Turns in one plane each, and the order they were made in; the first pair answered:
turn D:
[19 -11 28 6 -11 -11 -31 -17 12 -7 10]  ->  [4 8 45 9 9 -18 -12 -13 2 5 16]
[5 1 -8 -12 -2 -7 7 -9 0 10 -1]  ->  [5 2 -7 -10 -2 -4 3 -9 3 10 -4]
[2 12 13 -4 8 -10 3 -16 1 11 6]  ->  [0 -7 1 -12 -1 0 -10 -16 1 15 11]
turn B:
[6 5 -17 3 1 2 -7 8 6 -10 -7]  ->  [3 5 -20 1 0 4 -7 11 4 -9 -3]
[-18 -7 -33 -16 3 6 -8 16 -11 11 8]  ->  [-13 -17 -9 10 -10 26 15 20 1 -8 -15]
[23 11 -7 -8 -7 -25 5 -28 3 15 -12]  ->  [-9 4 -16 -21 8 -9 9 -3 -16 30 13]
[0 -5 8 3 -5 1 9 10 7 -1 -4]  ->  [11 2 2 3 -2 -11 0 -2 7 1 -5]
turn K:
[-8 -28 10 -6 -6 15 -6 2 -4 21 24]  ->  [-11 -15 12 1 1 17 25 0 -9 27 7]
[26 -2 -4 -16 -10 -7 -31 -3 -6 -16 11]  ->  [29 -13 19 -3 -23 7 -6 -16 -5 -7 -1]
[1 -7 -9 1 -4 -1 -26 5 3 -13 3]  ->  [4 -18 7 8 -18 8 -7 -7 6 -7 -5]
turn Y:
[6 15 -17 -5 2 -16 2 2 6 -12 -11]  ->  [13 5 -21 -14 -7 -11 3 -12 7 -2 -12]
[9 8 10 -13 10 -4 -7 1 9 16 3]  ->  [7 -1 9 -14 3 2 -9 0 9 18 8]
[15 -13 5 -2 -4 0 -10 -20 0 -17 1]  ->  [10 -16 5 1 -1 3 -14 -10 0 -25 4]
[21 7 -5 -10 -8 -23 -23 -19 7 1 2]  ->  [14 -11 -3 -13 -17 -10 -32 -9 7 0 7]
Then:
Each pair is 2 to 3 turns apart.
[-2 13 4 -1 11 -8 14 -7 -22 9 12]  ->  [20 0 3 5 -8 -2 14 -16 -5 -1 -12] | D, K, D
[-20 6 13 10 12 18 26 23 -9 -12 -4]  ->  [13 16 2 12 3 0 16 4 6 -25 -27] | D, D, Y
[-12 -14 30 20 11 14 5 19 -2 -13 3]  ->  [0 15 17 16 23 -6 32 4 2 5 -11] | K, Y
[13 9 21 10 0 -13 1 -26 6 8 -2]  ->  [18 -14 6 -2 -13 -4 -16 -22 8 6 2] | D, D
[9 20 19 4 -3 -7 6 -9 -2 -16 -15]  ->  [5 1 25 -3 -10 -8 -13 -16 -6 4 6] | B, K, K
[16 -2 -4 9 -9 -2 1 -17 11 -8 -19]  ->  [5 -24 -2 -2 -15 5 -10 -14 0 7 8] | B, Y, K
[-21 10 10 8 7 -1 33 -21 0 23 12]  ->  [-16 -10 -37 -16 0 -4 -12 -13 1 17 22] | B, K, D
[2 1 -20 0 3 6 15 -2 2 8 -16]  ->  [9 17 0 9 12 -11 2 -4 6 -8 -10] | K, K, D
[21 16 -6 4 -2 -21 14 -20 6 7 -23]  ->  [13 6 -36 -10 -3 -15 4 -13 3 15 -18] | Y, K, K
[-17 1 9 0 12 -2 -19 13 -8 -2 25]  ->  [3 12 10 10 9 -6 -19 12 6 -31 1] | D, B, D
[-4 -10 8 -15 -5 1 -24 -8 -2 16 18]  ->  [-10 -9 28 7 -2 17 -13 8 4 -9 7] | Y, B
[21 21 12 10 0 -24 4 -29 -3 4 -10]  ->  [-1 -18 -25 -7 -11 -1 -33 4 -7 -3 16] | B, D, Y
[3 27 11 -8 15 -23 8 -19 -7 23 11]  ->  [3 -32 -14 -9 -25 22 -12 -3 6 5 -2] | B, D, B
[-19 -5 10 3 21 15 11 18 11 -15 13]  ->  [20 -10 0 0 1 -2 -6 -16 28 -23 -8] | D, K, B
[-21 6 12 12 8 20 31 17 -5 -12 -12]  ->  [9 28 -19 -9 19 -29 -15 -5 -3 -10 1] | Y, B, K
[25 -26 -17 -14 -6 13 -32 -4 10 4 4]  ->  [27 5 -25 -17 10 -1 15 -14 4 26 -19] | K, K, B
[-8 16 -10 10 0 26 41 -1 -17 9 -15]  ->  [0 28 -42 -8 15 2 12 -2 -21 9 -3] | K, Y
[20 6 26 3 -5 -20 -13 -36 4 14 2]  ->  [14 5 38 13 -6 -15 -11 -27 7 2 1] | Y, D
[5 24 5 -3 29 -15 -14 -11 -9 -15 12]  ->  [1 -29 13 1 -13 31 -6 -7 -5 -11 1] | B, D, K
[10 -6 13 -4 -4 -19 -44 -14 7 -6 22]  ->  [-18 -3 42 16 6 10 -2 13 -1 -10 15] | D, B, B
[-17 -3 28 21 1 6 17 9 1 7 -8]  ->  [0 11 3 22 3 1 19 7 8 -7 -31] | D, D, K
[12 19 6 1 5 -13 5 -12 -4 3 -8]  ->  [8 11 16 9 2 -1 13 -7 -1 0 -12] | B, B, B
[-9 12 5 -6 20 -7 -5 5 -6 6 21]  ->  [-16 6 8 -4 18 8 8 8 -6 9 12] | Y, B, K
[3 -2 -10 -1 -11 11 19 -3 -21 27 -3]  ->  [7 4 13 14 -9 11 22 -4 -18 15 -12] | Y, B, D
[-18 4 -2 -5 14 6 1 20 -9 4 12]  ->  [-16 -11 15 1 -4 16 2 12 -4 2 10] | K, K
[-2 2 40 19 -2 5 -3 -4 3 -7 -5]  ->  [12 0 19 2 -5 -15 -24 -20 1 8 6] | B, Y
[13 -18 17 15 -6 15 -14 -10 -1 1 -9]  ->  [3 11 21 8 20 -5 -16 -4 -9 4 6] | Y, B, D
[-6 -13 28 19 -9 -2 -7 -2 1 17 12]  ->  [-17 -18 8 18 -8 13 -5 23 4 1 5] | K, D, Y
[0 6 20 12 4 -12 5 -11 -3 4 10]  ->  [-4 17 2 2 9 -17 3 -9 -6 10 15] | Y, K, K
[-7 -7 30 7 8 -3 -27 -5 0 -23 7]  ->  [-7 14 34 12 13 -4 21 -12 -4 -5 -15] | B, K, K
[26 -6 -5 -4 4 6 19 -4 18 21 -20]  ->  [22 1 11 7 8 9 25 2 20 11 -19] | Y, D
[8 -1 3 17 -1 1 -22 10 13 -29 -5]  ->  [10 15 -11 0 12 -25 -27 -6 4 -6 12] | K, Y, B
[-18 -27 6 -3 0 15 6 13 -21 -1 -4]  ->  [1 1 5 -4 8 -13 23 -13 -20 14 -18] | Y, Y, Y
[12 5 -17 0 0 2 -11 6 6 -27 -9]  ->  [-9 15 -3 -10 14 0 24 3 -8 12 1] | D, Y, B
[-12 6 -10 4 3 15 24 18 2 -19 -14]  ->  [-17 -6 -20 -5 2 16 7 27 -1 -14 -1] | D, K
[1 16 7 8 4 4 10 6 6 -17 -14]  ->  [13 -3 -2 -1 -14 5 9 -15 4 4 -18] | Y, Y
[6 22 -58 -11 6 -23 17 -12 2 -8 -15]  ->  [-1 -31 -54 -21 -20 -5 -24 -11 -1 2 16] | D, D, K
[-3 18 13 -8 19 -23 -8 -12 -10 15 14]  ->  [-6 -9 -3 -14 3 -4 -34 1 -7 -2 22] | D, Y
[-17 -1 40 25 -5 21 0 13 -10 -6 13]  ->  [10 1 33 8 -9 -7 -24 -20 -11 12 22] | B, B, K
[-15 18 -6 -8 14 -13 11 2 -19 10 14]  ->  [-8 10 10 5 1 -1 35 -3 -13 12 -8] | B, Y
[17 -2 -4 1 -18 -11 -7 -24 13 3 -19]  ->  [1 -6 -7 3 -15 -5 -35 -2 14 -20 -5] | Y, Y, B
[0 -15 4 -10 -14 1 13 -18 -5 29 4]  ->  [2 -16 3 2 -17 14 23 -8 3 10 -12] | K, Y, B
[-3 -14 -12 13 -14 6 4 -2 18 -17 -24]  ->  [-16 -15 -34 -10 -1 -2 -10 7 4 5 7] | B, B
[5 -6 18 3 -5 -13 -23 -1 -8 5 16]  ->  [-5 7 16 0 8 -16 -16 11 -10 5 18] | D, B, Y
[8 18 2 3 6 -10 15 -21 11 5 -10]  ->  [0 12 13 9 1 7 26 -14 11 0 -13] | B, B, B
[9 -22 -16 5 -15 16 -21 8 9 -24 -9]  ->  [17 -27 -1 6 -28 17 -8 -8 11 -11 -14] | B, K
[12 2 12 19 -9 -4 -16 8 10 -31 -12]  ->  [0 3 -6 9 -2 -6 -26 23 7 -35 -2] | B, B, D
[-20 -10 0 -1 14 8 -15 6 -10 19 20]  ->  [-15 1 7 1 22 -5 -21 -5 -4 16 21] | Y, Y, K
[13 4 1 -3 -19 -13 -13 -43 19 3 -9]  ->  [-34 -16 5 -4 -17 28 12 -5 0 16 8] | B, B
[-8 -17 1 12 -19 25 6 9 12 -28 -27]  ->  [16 23 -21 0 6 -27 -17 -12 12 -26 -21] | Y, B
[-7 -27 15 8 -25 10 14 -6 3 25 3]  ->  [8 -12 -4 -8 -15 -16 -7 -24 0 33 16] | B, B
[-5 -1 -12 -26 20 -15 25 -12 -21 36 11]  ->  [29 -10 -32 -21 1 -26 -23 -19 -1 -3 -6] | K, D
[10 -25 15 3 -15 7 -18 -12 17 -12 -3]  ->  [-3 -15 3 -3 1 -4 -32 1 11 -16 12] | B, Y
[10 21 -22 1 15 -23 -19 1 -1 -16 -4]  ->  [-7 -6 -24 7 3 11 -12 23 2 -24 -10] | B, D, B
[-10 -17 -3 0 -12 21 8 7 1 -2 -4]  ->  [-5 12 18 7 7 -1 25 -9 0 7 -3] | B, D
[-17 3 -7 -17 11 -3 2 16 -12 13 12]  ->  [-3 18 -5 -5 12 -9 26 6 -1 3 -14] | B, K, Y
[10 28 11 8 23 -8 16 0 6 -23 -10]  ->  [-17 0 4 -6 11 17 34 6 -12 12 8] | Y, B, B
[-28 3 -13 -5 25 -5 -27 18 -15 -13 27]  ->  [13 -3 5 23 0 -4 -21 -6 10 -45 -18] | B, D, B
[17 12 -13 -7 3 -24 -37 -13 0 -10 8]  ->  [11 -16 20 10 -16 0 -36 -8 4 -16 10] | K, Y
[-5 13 21 23 1 7 4 11 2 -16 -6]  ->  [-5 29 11 12 11 -8 17 -3 -4 11 0] | D, Y, Y
[5 -9 -38 -1 -18 14 -18 11 2 -12 10]  ->  [15 26 10 30 -8 5 22 -3 6 -15 -16] | K, D
[-1 -10 7 6 -9 15 -8 17 10 -20 -11]  ->  [-18 7 13 -10 12 2 -2 9 -11 12 19] | D, B, D
[-20 -27 -13 -10 -16 31 11 20 -10 11 -3]  ->  [9 23 -9 16 5 -3 3 14 7 -33 -32] | Y, B, K
[-21 -1 -15 -4 9 2 -31 12 -4 16 20]  ->  [-20 3 18 29 3 18 5 16 8 -7 -11] | B, D, D
[-2 18 -6 23 10 -12 22 -5 12 -15 -15]  ->  [-24 -10 -5 16 1 18 25 10 4 -1 3] | B, D, B
[5 -20 -6 -6 -15 1 -20 -13 8 7 11]  ->  [4 21 -11 3 9 -7 24 -11 5 10 -12] | K, D, K
[-4 25 10 9 12 -13 11 1 2 -10 -3]  ->  [17 0 6 7 -11 -8 -10 -19 12 -8 -7] | D, B, B
[-15 -22 -9 -14 -21 17 9 7 -9 24 -4]  ->  [5 -11 -31 -22 -19 -2 -24 3 -1 8 -6] | D, B, Y
[-14 -7 -27 -26 7 7 29 6 -17 27 6]  ->  [32 6 -16 -8 -8 -19 8 -29 6 -2 -28] | Y, B, B
[2 17 11 17 13 -1 17 4 8 -24 -17]  ->  [-13 17 4 -6 20 -6 26 -2 -11 19 1] | D, Y, Y
[19 11 -6 6 14 -19 -16 -2 6 1 7]  ->  [-9 -12 -10 -1 12 6 -9 14 -8 18 22] | Y, B
[-20 -22 45 9 6 20 -24 20 -9 -6 26]  ->  [31 25 33 21 16 -20 -12 -12 9 -27 -16] | D, Y, Y
[-2 -2 20 1 6 -14 -45 4 0 -10 31]  ->  [-3 -12 40 21 -3 3 -26 10 8 -25 10] | B, B
[5 -2 -23 4 5 -1 -14 22 8 -23 -3]  ->  [-12 14 -17 -4 17 -8 19 12 -7 14 5] | D, Y, B
[2 17 24 -7 12 -9 -33 -1 -5 -5 15]  ->  [-17 1 34 -11 6 11 -8 6 -12 12 17] | Y, B, K
[-7 2 4 14 5 16 15 16 2 -18 -10]  ->  [-19 9 1 1 21 3 7 17 -8 -2 14] | K, B, D
[8 11 -23 -4 3 -2 -7 4 9 -25 -16]  ->  [-12 14 -4 -7 11 6 29 3 -8 12 -6] | D, Y, B
[-10 4 2 3 0 15 27 1 -3 9 -7]  ->  [2 -16 -19 -6 -12 11 -11 3 2 -3 0] | K, D, K
[15 11 -34 2 2 -3 -14 17 14 -32 -22]  ->  [-18 -15 -38 -13 3 12 -15 27 -7 0 12] | D, D
[-7 27 20 10 20 -12 27 12 -13 0 12]  ->  [-1 31 8 6 23 -27 -3 16 -8 -13 19] | B, K
